One hidden turn or mirror swaps the rows below in pairs. Which row is each named row swapped with?
The rows were stretched afterwards, more along some directions than others.
J525: [-1.61 -1.84  1.73  1.54 -0.42  1.04 -0.10 -1.45  0.65 -1.50  2.16 -1.02
  0.82 -0.31  1.62  1.51  0.64 -0.61 -1.35]
J989: [-0.45  0.26  0.10  1.61 -0.11  1.27  0.30 -0.67  0.33 -1.46  0.78 -2.66
 -0.08 -0.29  0.48 -0.23 -0.80  0.12  0.00]
J246: [ 0.19 -1.33  0.12 -0.32  0.14 -0.42  0.52  0.65  0.27 -0.90 -0.73 -0.46
  1.30 -0.38  2.24  0.28 -0.82 -0.28  0.78]
J699: [-0.79 -1.28 -0.76  1.56 -0.88  0.91  1.95 -0.55 -1.11 -1.45 -0.92 -1.25
  0.36  1.82  0.34  2.51 -0.37 -0.51 -2.19]
J825: [-1.12 -0.54  0.15 -0.17  0.27  0.67  1.77 -0.92  0.55 -0.65 -1.50 -0.46
  0.54  0.73  1.73  0.90 -0.05 -1.73 -0.83]
J334: [-1.85 -1.14 -0.34  0.33 -0.09  1.02  1.58 -0.05 -0.88 -1.11 -1.05 -1.09
  0.93  1.01  2.09  0.77  0.35 -0.54 -0.37]
J688: [ 0.18 -0.34  0.54  1.34  0.36 -0.20  0.38 -1.35  1.02 -0.38 -1.03 -0.37
  0.71 -1.13  0.48  0.63 -1.49  1.36 -1.65]
J416: [-0.19 -0.21  0.13  0.82 -0.47  0.01 -0.30 -0.26  0.48 -0.76  0.86 -0.60
 -0.07 -0.03  0.45 -0.02 -0.47  1.36  1.27]
J830: [-1.48  0.03 -0.87 -0.47 -0.07  0.02  1.39 -0.64 -0.13 -0.76 -0.65 -1.70
 -0.17  1.21 -0.36  1.65  0.13  1.03 -2.42]
J568: [-0.88 -0.70 -1.01 -0.46  0.43  1.15  0.85  0.71  0.32 -0.85 -0.85 -1.12
  0.49 -0.90  0.36 -0.62  0.37  0.54 -0.95]
J673: [ 0.43 -1.03  0.12  1.21 -1.11 -0.11  0.30  0.13 -0.42 -0.24 -0.55  0.73
  0.46  0.58  0.11  1.93  0.22  0.65 -0.03]
J628: [-0.22 -0.74 -0.35 -1.04  1.02  0.67  0.16 -0.25  0.10 -0.21  1.73 -1.24
  0.33  0.55  1.33  0.02  0.00  1.65 -2.11]
J745: [-2.03 -0.79  0.48  0.53  0.21  0.99  0.51 -0.11  0.89 -1.38 -1.04 -0.73
  1.05 -0.87  1.10  0.78  0.49 -1.02 -0.01]
J765: [ 0.70  0.04 -1.18  1.76  0.46  0.42 -0.07 -0.82 -1.09 -0.81 -0.62 -1.36
  0.66  0.49  2.29 -1.00 -2.08  0.13 -0.30]
J354: [-1.95 -0.18  0.33 -1.28  0.19 -0.01  0.37 -0.60  0.60 -0.82  1.87 -2.05
  0.25  0.27 -0.48  1.29  1.28  0.62 -1.03]
J82: [-1.56 -0.60 -0.25  0.17 -0.39  0.20  1.51  0.08 -0.94 -0.53 -1.70 -0.45
  0.75  1.08  1.13  1.37  0.41 -1.43  0.55]
J537: [-0.15 -1.75  0.04  1.36 -0.57  0.81 -2.04  0.19 -0.10 -0.04 -0.07  0.24
  0.12 -1.10  1.40 -1.44 -0.68  0.19  1.76]
J676: [ 0.25 -0.76  0.32  0.65  0.68  0.67 -1.40  0.39  0.99 -0.17 -0.59 -0.23
  1.24 -2.13  1.41  0.04 -1.24  0.74  0.09]
J114: [ 1.84  0.58 -0.88 -0.19 -0.54 -1.98  0.50 -0.67  0.04  0.20 -1.43  0.00
 -0.20  0.46 -0.59  0.57 -1.66  0.97 -0.44]
J922: [ 0.30 -1.72  1.01  0.28 -1.94 -1.40  0.21 -0.59  0.85 -0.64  0.08  0.98
  0.18  0.16  0.32  1.24 -0.09 -0.89  1.40]
J605: [ 0.45 -1.78 -0.33 -0.06 -0.26  0.51  0.40  0.36 -0.40 -0.51 -0.91  0.31
  0.81  0.64  2.63 -0.57 -0.45 -0.87  0.78]
J30: [-0.29 -0.65 -1.15  1.65 -1.26 -0.19  0.84 -0.37 -0.36 -1.03 -1.89 -0.46
 -0.35  0.33  0.19  0.52 -1.26 -0.11 -0.24]
J623: [-1.24 -0.98  0.39  0.16  0.58  0.79  0.03 -0.51  0.10 -0.36 -0.41  0.44
  0.87  0.15  0.95  1.08  0.00  0.75 -0.79]
J72: [-1.21  0.00  0.30 -0.45  0.31  1.10 -0.81  0.08  0.83 -0.73  0.99 -2.04
  0.27 -1.20  0.66 -1.12  0.31  0.27  0.59]
J473: [-1.25 -2.02 -0.52  0.32  0.02  1.11 -1.23  0.18  0.92 -0.29 -0.63 -0.41
  0.54 -1.18  0.28  1.10 -0.71  1.66 -2.73]
J970: [-1.03 -1.11 -1.19  0.39 -0.88  0.60  0.62  0.39 -1.17 -0.43 -1.95  0.75
  0.00  1.50 -0.21  1.96  0.24 -0.16 -0.75]
J690: [-1.84 -2.63  0.30  0.02 -0.63  1.08 -0.97 -0.58  0.00 -0.91  2.57 -1.27
  0.60 -0.31  0.81  1.29  0.79  0.72 -1.98]
J335: [-0.32 -1.41 -0.83 -0.09 -0.73  0.11 -0.58 -0.33 -0.28  0.12  0.04 -0.06
 -0.50  0.70 -0.20 -0.04  0.19  0.21 -0.95]
J630: [-1.19 -0.66 -0.03 -0.42  0.42  1.13 -0.88 -0.09 -0.24 -0.38  0.27 -0.91
  0.47 -0.33  1.61 -1.51  0.48 -0.79  1.28]
J171: [-0.89 -0.04  0.14 -0.32 -0.38  0.22  1.42 -0.73  0.09 -0.23 -0.78 -0.49
 -0.28  1.27  0.13  0.89  1.10 -0.48 -1.17]
J631: [-1.28 -0.35  1.68 -0.89 -0.01 -0.78 -0.48 -0.88  2.09 -0.40  0.54 -0.31
  0.81 -1.30  0.30  1.50  0.42 -0.44 -0.18]
J297: [ 0.49 -0.94  0.25 -0.46 -0.74 -1.03  0.32 -1.60  1.54 -0.48 -0.91  0.29
  0.06  0.18  0.14  1.02 -0.76 -0.03 -1.27]
J327: [-0.22 -1.70 -0.62 -0.76 -0.50  0.97  0.59  1.02 -0.41 -0.26 -0.84  0.13
  0.35  1.09  1.88  0.29  0.41 -0.69  0.08]
J392: [-2.14 -1.40  0.10  0.49 -0.03  1.24 -0.12  0.22 -1.06 -0.94  1.07 -1.61
  1.21  0.49  1.83  0.95  0.73 -0.49  0.19]
J298: [-1.65 -1.54 -0.36  1.41  0.00  1.67  0.32 -0.90 -1.21 -0.96  1.25 -1.69
  0.33  1.28  2.68 -0.29 -0.39  0.28 -0.66]
J284: [-1.61 -2.16  0.01 -0.42 -0.18  0.55 -1.53 -1.10 -0.18 -0.24  1.92 -0.60
  0.22  0.27  0.55  0.94  0.60  0.58 -1.97]
J366: [ 1.37  0.57 -0.21  1.93  0.44 -0.50 -0.71 -0.77 -0.47 -0.36  1.13 -1.64
  0.48 -0.36  0.75 -0.50 -2.37  1.81  0.13]
J429: [-0.85  0.11 -0.68  0.91  1.41  0.78  1.09 -1.59 -0.72 -0.50  0.35 -1.84
  0.66  1.00  1.52  1.28 -0.94  0.45 -3.63]
J415: [-0.31 -0.42 -1.07  0.91  0.28  0.42  0.41 -0.37 -1.12 -1.03  1.56 -2.69
  0.78  0.02  0.72  0.70 -1.13  1.04 -1.06]
J28: [-0.04 -0.90 -0.53 -0.71 -0.07 -0.41 -0.15 -0.27  0.97 -0.68  1.05 -0.78
  0.10 -1.01 -0.63  1.05 -0.11  1.33 -1.56]
J69: [-0.01 -1.31  0.21  0.15 -0.24 -0.19 -1.26 -0.73  0.49  0.01  1.37 -0.04
 -0.26 -0.92 -0.24 -0.44  0.28  1.29 -0.55]
J412: [-1.79 -0.04 -0.07 -0.15  0.77 -0.33  0.73 -1.39 -0.26 -0.50  1.20 -1.75
  0.43  0.72  0.19  1.68 -0.05  1.20 -2.23]
J303: [-1.04 -0.52 -0.88  1.10  0.49  0.79  0.32 -0.63  0.08 -1.06 -0.21 -1.96
  0.63 -0.33 -0.57  1.98 -0.81  1.52 -3.15]
J153: [-0.71 -1.62  0.33  0.66  0.57  1.14 -1.33 -0.50 -0.13 -0.03  0.95 -0.32
  0.75 -0.45  2.37 -1.73 -0.33  0.14  0.43]
J112: [-1.78  0.03  1.11  0.99  0.71  0.92  0.78 -1.21  0.72 -1.46  0.28 -1.47
  0.77  0.16  1.70  0.41 -0.18 -0.58 -0.53]
J812: [ 0.64 -1.33  0.03  0.58 -0.53 -1.02 -0.32 -0.85 -0.09 -0.40 -0.04  0.28
  0.74  0.07  2.10 -0.14 -1.78  0.27  0.89]
J109: [ 0.67 -0.98  0.17  0.96 -0.51 -0.14 -0.72 -1.06  0.78 -0.33  1.03 -0.42
 -0.20 -0.77 -0.25  0.16 -0.61  1.09 -1.44]
J632: [ 0.78 -0.40 -0.85 -0.50  0.34 -0.40 -0.23 -0.60  0.20 -0.15  0.31 -0.79
 -0.14  0.67  0.42  0.15 -1.08  1.44 -1.88]
J453: [ 1.03 -0.01 -1.19 -0.83  0.30 -1.24  0.90  0.22  0.15 -0.66 -0.22 -1.64
  0.21  0.25 -0.29  1.04 -1.24  1.58 -1.58]
J565: [ 0.22 -1.33  0.47  1.79 -0.42  0.87 -1.42 -0.45  0.63 -0.62  0.42 -0.44
  0.31 -1.32  1.84 -1.54 -1.31  0.05  1.24]

J392 is swapped with J354
J745 is swapped with J303
J830 is swapped with J334
J284 is swapped with J630
J297 is swapped with J765
J246 is swapped with J453
J676 is swapped with J28
J327 is swapped with J628
J114 is swapped with J812

